The rows below fall into families. The same turns and mirrors carry the whole set onto itself and the rows of a family onto each other. For each named row, which other rows are in its family? Write them in the order they are listed.
These 18 rows form 3 families of 6 rows each.
q_721: [  6 -16 -12   1 -12  -7   9 -13]
q_810: [  3   0 -19   3 -18  -6  15   5]
q_461: [ 16  -6  -8   7 -24  -7   6  -2]
q_167: [  3   2   5   1 -18  -7   4   4]
q_418: [-4  0 -6 -7 -6  4 12 -8]
q_27: [-1  3 -4 -6 -8  6 14 -8]
q_178: [  8 -11   6  -6  -9  -1   7  -4]
q_79: [  0   1 -13  -7 -13   3  15 -12]
q_182: [  3   0 -18   3 -12  -6  20  -2]
q_104: [ 13 -10   3  -9 -13  -5   6   1]
q_479: [ 15  -7  -3   5 -22  -1   2   3]
q_522: [  2   5   0  -2 -20  -1   6   6]
q_381: [ 11 -12   3  -6  -7   0   9  -2]
q_821: [ 17 -10  -8   5 -22  -8   7   1]
q_201: [  3   4 -19   3 -19  -4  14   1]
q_344: [  8 -15 -14   3 -10  -6  12 -11]
q_337: [ -2   4  -1  -4 -19  -4   5   6]
q_432: [ -1 -13 -16   3 -10  -2  11  -9]

Which other rows belong to the same family as q_27? q_721, q_810, q_461, q_381, q_337
Which other rows belong to the same family as q_479? q_167, q_79, q_182, q_104, q_432
Which other rows belong to the same family as q_522? q_418, q_178, q_821, q_201, q_344

The rows below fall into families. The same turns and mirrors carry the whole set onto itself and the rows of a family onto each other. For each named row, which other rows are in its family? Write them in the order they are listed.
These 20 rows form 4 families of 5 rows each.
q_360: [ 7  9  8 15  1 -7 -1 -2 -6  0  3]
q_26: [  2  10  -4  -2   1 -18  -1  -3   0  -3  -2]
q_822: [-6  4 11  2  2  8  2 -3  3  0 13]
q_900: [ 0 -6  2 13 -5  8  3  3 -6  0  5]
q_801: [10 -6 -7  8  1  2 -5  5 -9  2  5]
q_608: [-15  -2   7  13   2   4  -3  -5   4   0   1]
q_63: [  5  -6 -12  -5   3  -7  -6   6  -1   1   4]
q_542: [-18  -1  -1  -1   4  -5  -5  -4   7   0   2]
q_512: [-5 10 11 10 -3 -8  5 -4 -4 -1  5]
q_484: [-2 -2  1 19  6  6 -8 -4 -3  1 -2]
q_861: [ 12   9  -2   8   3 -13  -4  -1  -4  -1  -1]
q_627: [14  3 -7  2  6  5 -5 -3  2 -3 -3]
q_757: [  2  -1 -10   9  10  -1 -13  -3  -5   2  -3]
q_555: [-8 -6 -5 -8 -3 -6  2  4  6 -2  4]
q_544: [-10   6  -1 -11   2   2   3  -6   1  -2   9]
q_932: [ -8  11   4  -1  -3 -14   5  -5   0  -3   2]
q_617: [ 9  2  7 10  5 10 -3 -1  4 -1  6]
q_565: [  2   6 -11 -11   4   0  -2  -6   0  -3  -2]
q_541: [-11  -6   4   3  -8   3   7   2   3  -2   5]
q_534: [ -8   0 -11  -3  10  -8 -12  -4   2   1  -1]

Which other rows belong to the same family as q_617? q_822, q_627, q_544, q_565
Which other rows belong to the same family as q_63? q_900, q_801, q_555, q_541

The rows below fall into families. The same turns and mirrors carry the whole set onto itself and the rows of a family onto each other. For each named row, which other rows are in its family? Write them in the order they are listed.
These 32 rows form 4 families of 8 rows each.
q_911: [ 2 -7  1  5  0 -2 -6 11  4  1 13 -7]
q_974: [10 -4  7  3  2 -7  5 -2 -6 -1  3 12]
q_988: [-3  0 -5  6  4  9 -8  9  7  3  9 -8]
q_819: [ -3   4   5   6  11   5  10   3  -2 -12   9   0]
q_4: [  2  -4  -6 -13   0   1  -8   2   4   2  -4  -8]
q_962: [-8 -6  0 15  4 -1  6  1  7  4  2  4]
q_926: [12 -3  8  0  4 -3  7 -7 -7  0  4  6]
q_717: [  7  -5  -9 -14   5  -1  -1   3   0  -2   8  -5]
q_796: [ 4  1  5  9  1 -4  8 -3 -1  0 -9 10]
q_839: [  6   0  -6 -14   5   2   0   0  -3  -8   9  -8]
q_166: [ 4  4  5 10 -2  0  0 -3 -5 -1 -2 14]
q_632: [ 7 -5 -1 -5  8  0  6 -7  1  7 -8  5]
q_615: [  1  -5  -1  -5 -11  -4  -8  -8  -2   2  -1  -1]
q_231: [  0  10  -5  -6  -3   5  -8   6  -4 -13   5   1]
q_394: [ -6   0  -9  -4   5   2   9 -13   0  -2  -4   2]
q_807: [-12   3  -7  -3  -3   0  -4   6   2 -13   3  -1]
q_794: [ 5 -3  7  6 -1  0 -5  8  0 -1 13 -9]
q_112: [  3   3  -7  -9  -4  -3   1  -5  -2  -4 -11   3]
q_638: [ -1  -5  -4  -5 -10  -7  -7  -5  -2   0  -4   6]
q_36: [ -1   3   4   4   9   0   7   9  -3 -14  10   5]
q_274: [ 0 -2  7 11 13  4  9  5  4  1  0  2]
q_791: [ 0  6 -7 -5 -6  1 -5 -7 -4 -4 -6 11]
q_989: [ -3  -4 -10  -4  10   0  11  -8   2   0  -2   6]
q_125: [-6 -3  5 16  0  0  4 -5  4  4  1  2]
q_70: [  1   6  -4  -7  -3   0  -5  11  -1 -13   1  -8]
q_845: [  6  -2 -10  -8   2   5  -9  -1   3   7   4  -5]
q_6: [ 7 -2 -7 -2 11  6  4 -8  1  9  1  5]
q_788: [ -5   0   1   3   5   5  -4  14   7  -4   4 -11]
q_593: [-1  1 -1 12 13  9  5  2  5  5  6  2]
q_377: [-14   3  -4   1  -4   4  -5   3   3 -10   4  -7]
q_775: [  4   8   6   9   1   4  -3   9  -4 -10   9   5]
q_933: [ 3  5  9 11  2 -1  2 13  0 -9  4 -2]

Which other rows belong to the same family as q_125? q_819, q_926, q_839, q_615, q_394, q_794, q_377
Which other rows belong to the same family as q_933? q_4, q_796, q_632, q_112, q_274, q_70, q_788
Which other rows belong to the same family as q_845? q_988, q_166, q_231, q_791, q_6, q_593, q_775

The rows below fall into families. The same turns and mirrors carry the whole set onto itself and the rows of a family onto each other. For each named row, which other rows are in its family? Write them in the order they are listed.
These 40 rows form 5 families of 8 rows each.
q_176: [  2  -3  -9 -12   2  17  -2  -3  -5   9 -10]
q_402: [ 10  -4   5  -4  -2   1  -3  -7 -10  -4 -18]
q_741: [ 8 13 -5  1  8  2 -3 -4 -5 -3 -8]
q_691: [ -2   3  -5  -7   6 -10  -4   2   2   4  -9]
q_904: [ -5   0   6 -10   7   9   4  13  -6   4   0]
q_980: [ -4   2   7  -2  -1  -6  -6  12  -2  -2 -13]
q_606: [-2  7 -7 -6  9 18 -2 -1 -5  0 -4]
q_3: [ 8  0 -4 -9  7 -5  0 17 -2  7 -3]
q_150: [ 5 -4  7 -3  3 19 -3 -2 -5 -8 -8]
q_476: [  2  -1  10  -3  -3  12   4  -5  -1   2 -10]
q_882: [ 12  -7 -12  -6   6   0  -9  10   0  -6 -11]
q_47: [ 3 12 -3 -3  0 14 -7 -1 -3 12 -8]
q_891: [-1 -6  7 -2  4  8  1 10  5 -8 -6]
q_338: [  0  -6  -8 -11   1   0 -13  14  -6   1 -15]
q_631: [ 11  13   5  -1   0   2  -1  -1 -13   5  -6]
q_728: [ 17  -3  -4  -3   4   8 -10  -4  -8  -8 -13]
q_204: [  2 -10  12  -8   1   3  -7  14  -2  -1  -2]
q_129: [  8 -13  -1  -9   2  -5 -11   2  -1  -3 -15]
q_412: [ 10  -2  -9 -11   4  -6 -10  13 -11   4  -8]
q_667: [ 18   0  -3  -8   0   9  -9   1 -17   4 -10]
q_647: [ -3  -2  -3 -13   6   4  -7  16  -2   7   1]
q_315: [  4   7 -11  -8   5   1  -2  -6 -10   6 -13]
q_618: [ 0  9  4 -7  4 15 -2  4 -7 10  2]
q_569: [ 14 -10   4  -7   2  -4  -3  16  -3   1  -6]
q_282: [  6  12  -2   1  -3  -2  -2   4  -6   6 -15]
q_482: [  1 -11   5 -13   4  13  -1  13  -9   1  -3]
q_218: [  2 -15  -4 -14   2  10  -8   5   4   4  -8]
q_307: [-5 -1  6 -5  3  2  1  4  9  5 -4]
q_10: [ -7   0  -4 -11   4  12 -14   8   0   8  -5]
q_966: [ -4  -4  14  -4  -2  10 -12   6   2   0  -8]
q_500: [19  3  7 -3  4 -4 -8  0 -9  1 -6]
q_531: [  9   1   7  -3   1 -11  -5  10  -7  -2  -8]
q_119: [  8   0   1 -12   8  16  -9  -2 -17   3  -3]
q_78: [ -2  -6 -10 -10   8  12  -3  12   2  -1  -5]
q_805: [ 11  -2   7  -2  -6  17 -11  -1  -4   3 -13]
q_105: [  4   7  11  -6   6  11  -3  -4 -13   2  -2]
q_992: [ 8 -7  9 -9 -1 20 -8  4 -9  3 -3]
q_153: [ 18   5  -6  -8   8  -1 -10   1 -10   6  -5]
q_918: [ 6  3  0  1  5 -7 -1  8  4 -6 -8]
q_181: [ 14  -3  -5  -4  -5   4 -10   5 -10   1 -20]

Which other rows belong to the same family as q_181? q_980, q_47, q_338, q_282, q_10, q_966, q_805
Which other rows belong to the same family as q_992? q_631, q_204, q_412, q_667, q_647, q_618, q_531
Which other rows belong to the same family as q_129? q_176, q_402, q_691, q_476, q_315, q_218, q_307
Which other rows belong to the same family as q_105? q_904, q_3, q_569, q_482, q_500, q_119, q_153

